In the data rows, the value 128 means zero.
Some points, one per row:
[144 197 118 164 128 161  49  94 118  98 102  68]
[110 105 130  97 132 129 112 166 108 154 122 114]
[101 147 128 128 128 135 141  46 129 145  98 113]
[ 80 161  82  86 134  13  52 164 119 121 242 107]
[ 84 163  90  91 127  27  70 164 124 119 218 127]
[ 84 169  81 148  93  69 130  97  29  84 230 226]
[109 143 107 144  65 127 153 188 103  73 142 202]
[114 108 100 144 126 116 125 125  84 124 130 203]
[115 101 134 102 130 138 115 156 114 154 114 111]
[124  99 122  96 132 140 149 137 104 120 119 130]
[102 131 113 132 102 146 105 136  94 122 124 179]
[137 164 111 176 129 147  73 104  86 114 111  58]
[121  59 137 113 122 159 100 118 111 133  90 121]
[126 114 148 118 146 177 106 105 104 122 112 119]
[ 34 164 174  61 190  15 255 111 158  58 140 141]
[129 146 124 149 119 155  83 124 110 130 105  89]
[134 128 116 126 131 163 107 119 112 130 105 106]
[133 142 156 112 190  33 133 242 205  75 178 205]
[ 98 194 159 152  96  93 163 116 119 118 126 148]
[171  54 139 119 181 171 135 145 153 149 136 102]
[149 142 142 129 137 139 100  98 123 151  82  91]
[ 99 119  84 145 111 144 103 101 119 107  87 149]
[163  97 129 117 114 105 157 152 128 116 147 136]
[154 136 167 143 161 149 114  84 166 153 106  87]
[115 102 136 106 136 140 117 155 112 154 115 109]
[ 91 140 134  88 160 159  60 133 123 231  56  82]
[116 127 171  59 128 127  77 212 214 126 166 118]
[179 196 106 174 136 134  93 189 122 127 101  94]
[121 255 129 161   0 122 185 219 103  50 213 255]
10 more points follow, each with its number after it:
[109 140 120 121  98 128 132 128 109 131 136 179] 0
[132 116 116 103 116 139 165 166 105 119  94 145] 1
[204  26 160  81 209 152 150 213 207 211 183 103] 2
[144  96 126 136 105 129 148 126 122 154 107 144] 3
[183 194 108 175 117 121 123 179 118 115 109 113] 4
[ 38 242  73 151  87 131 145  59 148 131 122 174] 5
[179  68 130 139 137 162 153 144 166 179 155 103] 6
[127  76 124 126 129 118 147 140  97 112 129 139] 7
[134  76 122 130 138 167 117 119 108 129 119 118] 8
[ 90 124 157 117 143 155  85 101 104 118  98  88] 9
Which of these numbered points is nearest to each point below, looking only along the 3 directions in which the first points spread most? Its number follows each.
[180 227  66 207 125 111 105 170 156 143  87  68] > 4
[165   0 127  96 147 152 149 141 160 133 146  86] > 6
[154  31 153  99 145 156 144 133 143 156 113 108] > 6
[119  73 179 118 150 138 125 153 136 188  83 101] > 6
[157  89 122 144 122 129 134 156 130 155  82 123] > 8
[107  75 200  89 162 145 115 171 147 156 131 128] > 6
[ 26 255  63 161  26 167 185  54 158 113 132 225] > 5
[206  58 124 132 174 157 162 162 179 185 133  53] > 6
[130  71 132 121 128 119 153 143 103 109 129 122] > 7
[151  91 173 125 169 148 117  80 180 165 122  87] > 6
[100 126  30 149  87 169 167 233  88  68 107 204] > 5
[141  68 122 135 119 133 134 101 124  95  92 121] > 3
[154 177 106 120 118 132  95 139 127 196  78  59] > 9
[105 126 211  49 186 148 105 216 236 181  92  97] > 2
[198  18 132 143 125  89 233 210 180  75 235  97] > 7
[ 97 138 155 105 194 112 102 106 179 128 111 137] > 6
[116 190  93 166  81 140 166 134 129 109 188 197] > 5
[134  94 123 124 131 127 108 121  95 119 113 144] > 3
[117 104 141 115 144 150 130 115  87 127 108 109] > 8
[143 111 179 128 166 139 111  58 176 152 114  93] > 6
[205  21 168  73 208 145 159 222 193 206 189 119] > 2
[102 144 114 135 115 124 129 133 104 116 119 182] > 0
[130 122  99 126 117 100 151 120 104 146 100 109] > 3
[147 105 169 137 151 132 128  65 149 138 130 116] > 6
[162   0 143 108 207 164 141 165 200 168 168  81] > 2
[120 135 133 119  86 110 158 158 139  87 145 169] > 0
[137  79 121 120 140 164 123 123 109 132 123 114] > 8
[114 133 123 120  94 131 121 125 126 135 139 175] > 0
[120 146 138 138  98 117 163 122 116  96 153 182] > 0
[ 92 166 125 103 131 192  68 128 139 226  51  96] > 9
[255  69  62  97 221 183 146 255 227 255 135  66] > 2
